Families of rows that turns and mirrors carry onto each other, the same ones carrying the whole set onto itself: the rest of each named row's family, in list order
3 families of 5 rows
Z430: 0.35 2.33 0.39 2.06 1.95 -1.15 0.43 3.46 -0.36 -2.94 -0.43 -1.82 3.32
Z773: 2.58 0.50 3.05 0.49 2.41 -0.10 -1.57 1.91 -1.62 -2.25 -1.32 1.19 -0.51
Z976: 0.68 2.50 0.76 0.96 3.87 -0.53 1.31 0.91 -0.87 -3.14 -1.27 -0.68 3.60
Z946: 1.46 -1.87 1.75 -0.56 -1.55 0.14 -0.12 -1.42 -1.22 1.75 0.18 -0.48 -3.34
Z359: 0.35 -1.50 -0.14 0.14 -1.95 0.94 -0.95 2.05 -0.80 1.25 0.84 0.38 -3.35
Z608: -1.70 1.90 -2.78 -0.21 2.44 0.78 3.81 -1.68 -0.40 -0.62 0.11 -1.14 3.02
Z499: 1.87 0.15 2.19 1.45 0.27 -0.51 -2.06 4.16 -1.02 -1.70 -0.40 -0.03 -0.75
Z446: -1.38 -0.65 -2.67 -1.33 0.07 2.09 2.42 -2.20 -0.81 1.81 0.75 0.44 -1.43
Z318: -0.95 1.72 -1.06 0.46 1.24 -0.93 3.84 -2.42 -0.23 -0.34 0.06 -3.35 3.40
Z966: -2.12 1.93 -3.14 1.10 0.77 0.01 3.07 0.92 0.25 -0.73 0.81 -2.45 3.24
Z960: 1.59 2.01 2.52 1.45 2.35 -2.08 1.15 0.02 -0.78 -2.56 -1.13 -2.64 3.32
Z821: 3.14 -0.19 4.25 0.78 0.57 -1.46 -1.31 0.69 -1.49 -1.21 -1.08 -0.85 -0.83
Z321: 1.29 -1.47 0.97 -0.89 0.01 1.48 -0.80 -0.05 -1.59 0.81 -0.19 1.83 -3.56
Z792: -2.12 -0.47 -3.47 -0.11 -1.62 1.32 2.17 0.20 -0.07 1.91 1.64 -1.02 -0.81
Z279: -1.01 -0.73 -1.54 -0.76 -1.14 0.42 3.05 -3.30 -0.49 2.29 0.89 -1.97
 -0.67

Which other rows belong to the same family as Z430? Z359, Z499, Z966, Z792
Which other rows belong to the same family as Z773? Z976, Z608, Z446, Z321

Families of rows that turns and mirrors carry onto each other, the same ones carrying the whole set onto itself: the rest of each named row's family, in list order
5 families of 3 rows
Z755: -1.50 -0.27 0.95 -3.00 0.67 -0.66 -0.08 2.27 3.00
Z233: -1.39 0.03 0.40 -2.82 0.78 -1.20 -0.83 1.52 3.83
Z510: -1.08 0.53 1.38 -1.90 0.64 -0.46 -0.63 1.47 4.52
Z197: -1.09 -0.07 0.73 -2.54 0.60 -0.92 0.22 2.15 4.11
Z358: -2.14 0.80 -1.37 0.64 -1.20 -1.47 3.55 -2.07 -1.12
Z39: 3.94 0.66 0.04 2.15 -0.39 0.65 -0.91 0.62 -0.25
Z369: -0.81 -0.11 1.08 -2.27 0.75 -0.80 -0.37 2.32 4.06
Z837: 3.61 0.72 -0.29 1.82 -1.50 0.73 -1.28 0.84 -0.44
Z485: -1.81 1.51 -0.25 -0.60 -1.90 -0.80 4.07 -2.84 -0.14
Z593: -1.59 1.06 -1.46 -0.20 -1.35 -1.20 4.37 -2.02 -1.00
Z785: 4.07 0.58 0.20 1.40 -0.60 0.40 -1.54 -0.12 -0.75
Z855: 3.83 1.03 0.33 2.08 -0.80 0.43 -0.61 0.25 -0.78
Z361: 3.92 1.72 0.79 1.57 -0.54 0.29 -1.07 -0.25 -0.69
Z734: -2.31 1.30 -0.90 -0.09 -1.58 -1.19 4.21 -1.94 -0.44
Z175: -1.82 0.95 -1.31 -0.23 -2.05 -0.87 3.47 -2.80 -0.76

Which other rows belong to the same family as Z510? Z485, Z361
Which other rows belong to the same family as Z233? Z785, Z175
Which other rows belong to the same family as Z837? Z755, Z358

Families of rows that turns and mirrors carry onto each other, the same ones carrying the whole set onto itself: the rest of each named row's family, in list order
12 families of 3 rows
Z363: 2.83 0.45 -3.04 -0.60 -0.05 1.73 1.11 0.13 -0.81 -0.68 0.02 2.94 -1.37
 0.00 -2.60 -4.07 -1.58 2.18 -3.53 -0.91 -0.43 -6.13 0.80 0.39 0.03
Z777: 2.92 2.04 0.38 1.06 -0.81 1.44 5.23 0.68 -1.97 -1.83 1.90 2.66 0.48 0.02
 -2.91 -0.57 -1.89 2.09 -5.29 -0.43 -0.53 -4.02 -0.23 0.64 0.01
Z398: 1.12 1.84 0.28 -1.46 0.26 -1.86 2.23 -1.15 0.17 -1.65 -0.33 2.73 2.74
 0.88 -0.63 -3.14 3.49 3.81 -4.06 1.30 1.66 2.18 -1.58 1.83 -0.87
Z184: 1.09 0.49 -0.15 1.50 1.10 -0.20 3.06 -2.51 -1.07 -1.98 0.87 1.17 -2.29
 -1.39 -0.83 -0.29 -1.07 4.19 -5.91 -0.42 -2.35 -5.67 1.08 -1.67 -0.73
Z34: 1.92 2.43 -0.57 2.00 -0.76 3.14 1.76 -0.66 -1.11 -0.49 0.88 2.96 1.50
 -1.42 -4.72 -0.69 -2.36 1.40 -3.81 0.65 -1.46 -4.54 0.03 -0.29 1.43
Z586: -0.34 2.19 2.25 2.50 2.69 -0.53 0.88 1.61 -1.80 -0.40 2.28 -0.65 0.35
 -0.38 1.70 -0.20 -2.39 0.88 -2.55 -0.89 2.21 0.67 -3.91 2.76 -0.90
Z514: 4.44 1.52 -0.20 1.84 -1.16 0.33 1.86 -0.12 0.47 -2.60 0.73 1.07 -2.63
 1.41 -2.93 1.18 -0.34 2.51 -3.52 2.64 -1.15 -4.83 0.85 -2.08 0.00
Z699: 1.22 0.06 -2.65 -2.05 0.84 -1.57 -1.51 -1.00 0.42 -0.77 -1.51 1.61 -0.50
 1.04 0.83 -5.70 2.92 2.19 -1.88 0.62 1.69 -0.37 -1.67 1.51 -1.24
Z859: -0.52 0.71 -0.05 0.20 -0.03 -1.65 -1.85 -0.52 1.17 -0.55 0.24 1.27 0.14
 -0.32 0.49 -2.35 2.83 3.13 -1.18 2.98 2.90 3.63 -1.51 0.42 0.92
Z998: -2.01 1.52 0.59 3.60 3.07 2.74 0.53 1.97 0.02 -0.11 1.20 -1.33 -0.45
 -1.03 1.40 -0.35 -4.09 0.63 -3.40 0.15 1.67 -0.02 -2.70 1.15 -0.17
Z111: 0.17 2.01 -3.56 -1.43 -0.43 0.16 0.27 -5.47 -0.36 -1.82 0.25 1.20 0.14
 0.43 1.87 -1.77 2.50 0.89 -0.32 2.38 0.36 1.52 0.75 0.59 -0.19
Z374: 0.51 1.76 0.87 3.77 3.40 -0.49 -2.69 1.50 0.56 0.05 2.45 -1.59 -2.09
 0.27 1.42 2.22 -1.50 2.97 -2.27 1.91 1.20 -2.18 -1.67 0.77 -0.12
Z795: 1.45 0.60 -1.89 0.56 -0.75 3.65 5.08 0.14 0.02 -2.10 1.43 1.76 -0.15
 0.35 -2.94 -1.46 -0.97 1.94 -5.46 1.54 -1.05 -3.15 1.07 -1.45 -0.28
Z927: 0.12 1.32 1.20 3.77 0.75 1.50 -0.84 2.53 -1.48 0.13 3.09 -0.57 -2.21
 -1.67 0.11 0.75 -4.46 0.59 -1.26 0.73 1.70 -1.85 -1.64 0.10 1.67
Z173: -1.30 1.36 2.34 3.27 3.71 -1.95 -0.32 -1.74 -0.73 -1.42 -0.28 -1.22
 -2.53 -2.18 2.72 0.00 -2.77 2.50 -3.96 -0.81 -0.08 -1.99 -2.37 -0.05
 -0.97
Z52: -0.91 -1.22 -0.35 3.71 2.59 0.65 1.32 -1.35 -1.05 0.38 3.20 1.14 -3.87
 -0.99 -1.33 1.41 -1.28 0.35 0.00 -0.24 3.79 -1.54 -1.88 2.25 -0.29
Z922: -3.37 2.84 0.03 3.92 1.08 -0.72 1.31 1.26 -1.39 0.63 2.00 -1.72 -1.26
 0.27 0.62 -2.19 -2.34 -1.13 -0.62 -0.33 1.37 -0.41 -2.73 1.59 0.66
Z283: -0.21 2.32 1.63 3.65 1.16 0.60 -1.35 0.25 -1.91 -0.16 1.45 -0.92 -0.17
 -0.57 0.47 -0.55 -1.59 -1.89 -0.49 1.18 0.73 0.60 -4.48 0.75 -0.46
Z496: -0.69 2.85 -1.85 1.81 -1.74 0.88 4.79 -0.30 -0.73 -0.53 0.90 2.11 -0.14
 0.07 -4.20 -2.95 -2.15 0.98 -3.20 -0.23 -0.82 -4.43 0.82 -0.04 2.08
Z481: -0.66 2.68 1.55 1.54 1.20 -1.01 -2.45 -0.12 -2.98 -1.35 1.55 -2.41 -4.43
 -2.12 1.71 -0.43 -2.40 1.46 -2.34 1.37 0.66 -1.36 0.81 2.50 -0.44
Z508: -0.12 0.38 0.36 -0.11 1.40 -3.47 0.92 -4.27 0.74 -2.62 -1.73 0.63 -1.34
 -0.43 1.45 -2.26 3.07 4.25 -4.59 1.11 -0.43 -0.20 -0.87 -1.07 -1.76
Z199: -1.35 -1.11 -0.54 0.90 2.12 -1.01 0.27 -3.79 1.61 0.09 -0.32 3.46 -1.27
 -0.93 -2.69 -1.02 2.47 3.13 -0.65 0.95 4.46 0.97 -1.08 2.40 0.32
Z264: 0.84 2.65 -3.86 -0.05 -0.06 3.31 1.45 -3.97 -1.25 -0.87 1.65 2.39 0.52
 -1.30 -0.51 0.09 -2.26 2.06 -2.24 0.32 -1.05 -3.56 2.93 0.74 1.36
Z282: -2.77 1.99 -2.14 -0.10 -0.27 -1.95 1.76 -1.61 0.75 0.18 -0.12 1.37 1.66
 1.21 -1.38 -4.92 3.60 2.92 -2.33 1.42 0.93 1.30 -0.54 1.35 0.87
Z928: 2.24 3.82 -2.36 0.97 1.29 -1.48 2.98 -1.87 -0.92 -0.82 1.30 1.93 -2.91
 -1.18 -5.13 -0.57 -3.97 4.00 -3.96 -0.37 -1.10 -2.37 0.38 -0.51 1.32
Z638: 1.51 -1.15 -0.74 1.56 -0.51 0.82 3.98 -3.23 0.22 -1.31 0.50 4.00 -3.11
 -0.53 -5.24 0.02 -0.22 1.18 -1.37 0.39 2.21 -3.26 0.12 0.51 0.39
Z689: 1.98 2.71 0.39 -0.46 -2.03 0.00 0.70 -1.78 -2.19 -2.76 0.04 0.69 -3.78
 -1.83 -2.75 -1.41 -1.88 2.65 -4.23 1.92 -1.23 -4.33 3.97 0.63 0.46
Z516: 0.70 2.77 -3.42 -0.97 2.40 -3.95 1.14 -3.35 0.04 -0.20 1.58 1.21 -1.71
 0.26 -2.38 -2.37 2.07 5.48 -3.13 1.63 0.18 2.27 -0.48 0.25 -0.10
Z357: 0.58 1.07 -0.58 1.57 2.43 0.27 -2.03 1.47 -1.05 -0.11 -0.25 -0.45 -2.61
 -0.61 1.77 -3.28 -3.59 -0.35 -0.99 -1.33 1.93 -2.80 -3.01 1.86 -0.75
Z534: 2.63 0.34 -1.34 -0.03 -2.87 1.60 2.67 -0.32 0.16 -1.24 1.62 3.61 -0.33
 -0.59 -4.02 -1.47 0.35 3.43 -3.56 2.48 -0.26 -3.10 2.07 -1.65 2.04
Z641: -0.77 3.46 -1.04 1.49 1.31 1.25 -1.00 -3.41 -1.03 -0.97 -0.44 -0.04
 -0.72 -1.86 2.56 0.01 -4.24 -1.06 0.39 0.16 1.05 0.13 -0.86 1.37 0.88
Z864: 1.55 2.05 0.69 0.41 1.02 -2.50 -2.03 -1.83 3.48 -1.94 -2.75 1.91 0.14
 0.53 -1.17 -0.75 2.20 5.00 -2.86 3.24 1.39 0.35 -0.82 -0.05 0.39
Z115: -0.46 2.60 0.32 -1.77 0.15 -2.34 -2.62 -2.71 -0.70 -1.85 -1.06 0.31
 -2.10 -1.44 -0.08 -3.07 2.32 4.37 -3.30 3.01 0.68 0.52 2.41 2.23 0.02
Z738: 0.19 1.06 -1.52 -0.29 0.29 0.12 -0.58 -2.41 0.01 -0.05 1.02 2.00 2.69
 0.33 -1.57 -2.96 5.16 2.72 -2.70 3.10 0.17 1.48 -1.50 0.51 -0.39
Z261: -1.18 0.79 -0.39 -0.51 0.57 0.17 1.05 -1.46 2.33 -2.12 -2.04 1.08 1.47
 0.65 -0.01 -3.47 2.30 2.38 -3.62 2.82 1.91 3.55 -1.72 0.28 -0.68
Z754: 0.56 3.58 -0.73 2.32 3.01 -3.81 0.61 -0.96 -1.54 -0.74 1.93 -1.40 -4.56
 -0.71 -0.52 -0.48 -3.39 1.30 -1.24 0.28 0.90 1.71 -3.43 0.29 -0.17

Which other rows belong to the same family as Z184? Z173, Z508
Which other rows belong to the same family as Z481? Z689, Z115
Which other rows belong to the same family as Z514? Z374, Z864
Which other rows belong to the same family as Z738? Z34, Z283
Which other rows belong to the same family as Z777? Z398, Z586
Which other rows belong to the same family as Z111? Z264, Z641
Which other rows belong to the same family as Z496? Z922, Z282
Which other rows belong to the same family as Z199? Z52, Z638

Families of rows that turns and mirrors carry onto each other, the same ones carrying the whole set onto itself: the rest of each named row's family, in list order
4 families of 8 rows
Z311: 0.16 -0.81 -3.62 2.92 -3.11 -2.67 0.92 1.67 -1.37 -3.82
Z540: -1.63 1.08 3.08 2.02 2.02 -0.87 0.64 2.48 -5.25 -3.28
Z49: 2.74 -1.45 -1.10 3.76 -3.27 -4.27 -0.77 3.89 -1.36 -3.15
Z210: 0.97 -0.92 4.42 3.45 1.21 -0.10 -1.27 2.74 -4.01 -1.50
Z529: 1.48 -0.39 -3.08 2.99 -2.51 -3.68 1.09 3.06 -0.65 -3.37
Z382: 1.24 -0.12 -2.39 2.34 -1.85 -5.17 1.10 3.07 -1.16 -4.58
Z21: -0.72 -1.02 -3.05 2.38 -3.17 -3.27 0.36 0.78 -2.27 -4.94
Z714: -1.55 -0.81 3.08 2.61 0.92 0.89 -0.75 0.44 -4.73 -2.58
Z685: 0.70 -0.63 -2.14 2.77 -3.00 -3.78 0.84 3.39 -0.22 -5.04
Z769: 0.72 0.22 3.97 2.03 3.00 -1.87 0.13 2.55 -4.36 -3.74
Z737: -0.50 -0.88 3.90 2.44 1.60 -0.19 -0.89 0.94 -5.45 -3.63
Z711: 0.84 -1.57 -2.98 3.87 -4.01 -1.98 -0.33 1.73 -1.62 -3.02
Z646: 0.86 0.83 3.73 2.10 3.07 -1.93 0.71 3.47 -3.05 -2.31
Z605: 0.54 -1.92 -1.59 3.65 -4.50 -2.29 -0.60 2.51 -0.94 -4.39
Z889: 1.90 -2.07 -2.35 3.28 -2.10 -4.78 0.63 3.08 -1.24 -4.10
Z697: -1.56 0.04 3.51 2.75 0.89 0.17 -0.48 2.04 -5.70 -2.86
Z672: -0.25 1.21 3.80 2.53 2.06 -1.40 0.25 3.84 -4.71 -2.73
Z222: 1.91 -3.11 -1.92 4.03 -3.21 -3.77 -0.56 2.64 -1.67 -3.59
Z775: -0.44 -1.08 -2.42 2.83 -3.76 -2.74 0.51 2.05 -0.83 -5.14
Z825: -1.25 0.48 2.60 3.03 2.75 -0.18 0.20 0.47 -4.52 -2.88
Z550: 0.83 -2.37 -1.72 3.83 -4.52 -2.50 -1.52 1.45 -2.56 -3.52
Z78: -1.67 0.76 2.33 1.37 2.82 -0.86 1.29 1.18 -3.93 -3.55
Z493: -0.25 -0.34 3.43 3.99 2.06 0.24 -0.86 0.91 -4.66 -2.03
Z50: 0.34 -1.97 -3.18 2.68 -2.25 -4.09 1.00 1.93 -1.73 -4.80
Z852: 2.12 -1.28 -2.33 3.88 -3.42 -3.08 -0.10 3.25 -0.87 -2.54
Z936: 1.01 -0.75 4.55 2.82 1.84 -0.95 -1.13 2.27 -4.91 -3.01
Z8: -0.11 0.26 4.28 3.15 1.05 -0.46 -0.76 3.31 -5.18 -2.20
Z867: 0.89 0.17 3.81 3.91 2.81 -0.96 -0.40 2.32 -3.91 -1.85
Z120: -0.77 0.08 3.38 1.66 2.71 -1.05 0.26 1.18 -5.04 -4.24
Z399: 0.44 -3.10 -2.73 3.54 -3.33 -3.31 -0.29 1.32 -2.12 -4.26
Z468: 1.66 -1.37 -1.27 3.58 -3.85 -3.33 -0.22 3.78 -0.36 -4.26
Z200: -0.14 1.10 2.96 3.06 3.60 -1.33 0.72 1.82 -3.79 -2.67

Which other rows belong to the same family as Z78? Z49, Z210, Z382, Z21, Z714, Z646, Z550
Which other rows belong to the same family as Z775? Z540, Z685, Z605, Z697, Z672, Z8, Z468
Which other rows belong to the same family as Z493? Z889, Z222, Z825, Z50, Z867, Z399, Z200

